Small tables with named rows and columns. After each table, cells are looked up by row and column.

fano.tsv
	lod	rik	dufel
fiviteg	100	192	192
fasi	144	36	36
zag	114	145	145
sibop	100	227	227
pimil	129	60	60
panez	114	142	142
lipa	139	76	76
mun	102	143	143
nokifep	58	173	173
ragisem	128	57	57
pakevu	98	172	172
fekes	82	151	151
deserif	87	172	172
bipan	122	107	107

dufel of pimil: 60
lod of panez: 114
dufel of lipa: 76
lod of mun: 102
rik of fekes: 151
dufel of fekes: 151
rik of ragisem: 57
dufel of fiviteg: 192

gezon:
columns: vudab, nel, vosuve, malamal, zal, meru, fatelo, vinos, bek, dag
tivumig: [3, 3, 35, 11, 2, -18, 26, 16, -3, 5]
pil: [61, 17, 34, 16, -12, 2, -12, -4, 53, 10]
geg: [-36, -29, 0, 68, 36, -23, 4, -16, 4, -1]
dat: [-6, -23, -2, -10, -12, -4, 18, 8, -75, 17]
bupogav: [19, 13, 18, 28, -11, 64, 0, -30, 56, 17]
kem: [-13, -19, 18, 19, 48, 15, 7, -2, -43, 15]
gunatib: [61, -37, 60, -12, -33, 2, 17, -13, 57, 13]
gade: [-29, 14, 3, -23, 2, -32, 18, 1, 8, 8]
naz: [-39, -9, 48, -2, -8, -7, 24, -37, 16, 13]
nal: [8, -8, -25, 6, 3, 3, 21, -5, 27, 34]
sabatok: [-17, 4, 29, 23, -28, -15, 46, 26, -26, 17]

fatelo of gade = 18
nel of geg = -29
vudab of dat = -6
meru of geg = -23
fatelo of gunatib = 17
fatelo of dat = 18
nel of gunatib = -37
dag of bupogav = 17
fatelo of naz = 24

zetoz:
	radet	gupokes	gep	pipug	ner
lub	-14.41	32.66	65.45	49.85	-16.99
sanuro	35.26	-9.12	17.68	81.84	55.22
migira	46.35	71.11	-50.66	0.83	41.72
darivop	50.14	0.90	-21.63	37.87	61.66
liv	-1.02	62.33	31.05	-20.15	-8.21
gor	-8.07	-8.58	91.66	84.05	13.41
vasut	36.93	3.25	-6.00	-13.50	40.61
sogilop	-16.69	-44.63	51.92	-3.15	-19.07
sog	-3.13	24.42	74.42	16.23	3.15

vasut, ner: 40.61
migira, radet: 46.35
darivop, gupokes: 0.90
vasut, gupokes: 3.25
sanuro, gep: 17.68
sogilop, ner: -19.07
gor, pipug: 84.05
vasut, pipug: -13.50
liv, pipug: -20.15
sogilop, gep: 51.92
gor, gupokes: -8.58
sanuro, gupokes: -9.12
sog, ner: 3.15
gor, gep: 91.66
sog, radet: -3.13
sanuro, ner: 55.22
sog, gupokes: 24.42
lub, radet: -14.41
lub, gupokes: 32.66

Table fom
|  | vip | falenu |
|---|---|---|
| runituf | 597 | 616 |
| butobu | 226 | 478 |
| dasom | 763 | 480 |
| lum | 484 | 646 |

dasom, falenu -> 480
lum, falenu -> 646
butobu, vip -> 226
runituf, vip -> 597
lum, vip -> 484
dasom, vip -> 763
runituf, falenu -> 616
butobu, falenu -> 478
Row with the largest vip: dasom

kas:
|  | kuli | zurelo | tubi | dop | pel | pok | mevivi | dedup | rebo |
|---|---|---|---|---|---|---|---|---|---|
| basuzot | 1.796 | 5.959 | -5.110 | 4.532 | 0.160 | 2.475 | 0.833 | 1.102 | 1.859 |
| dad | 1.796 | 8.308 | 2.098 | -1.392 | 8.077 | 2.475 | 0.735 | 0.873 | 1.862 |
| maf | 1.796 | 8.892 | 1.073 | 1.106 | 7.620 | 2.523 | 0.833 | 1.102 | 3.349 |
| sene | 1.796 | -3.968 | 9.659 | 1.176 | -2.709 | 2.475 | 0.833 | 1.102 | 1.859 |
| gozi | 1.796 | -2.230 | 2.098 | 0.589 | -2.709 | -1.344 | 0.833 | -2.175 | 1.859 |
| ful | -2.481 | -2.230 | 3.678 | 1.176 | -2.709 | 2.475 | 5.812 | 1.102 | -4.314 |
| nubarim | -3.000 | -2.230 | 3.707 | 1.176 | -2.709 | 2.475 | 4.993 | 1.102 | -3.873 |
| tiv | 1.822 | -2.230 | -1.419 | 1.176 | -2.709 | 4.742 | -0.804 | 3.357 | 0.968 |
| pepo | 1.796 | -2.230 | 9.320 | 1.176 | -2.709 | 2.475 | 1.431 | 1.102 | 1.859 |

pok of dad is 2.475
rebo of nubarim is -3.873
rebo of ful is -4.314
kuli of ful is -2.481
zurelo of pepo is -2.230
dedup of pepo is 1.102
tubi of pepo is 9.320
rebo of pepo is 1.859
zurelo of maf is 8.892
pok of sene is 2.475
pel of sene is -2.709

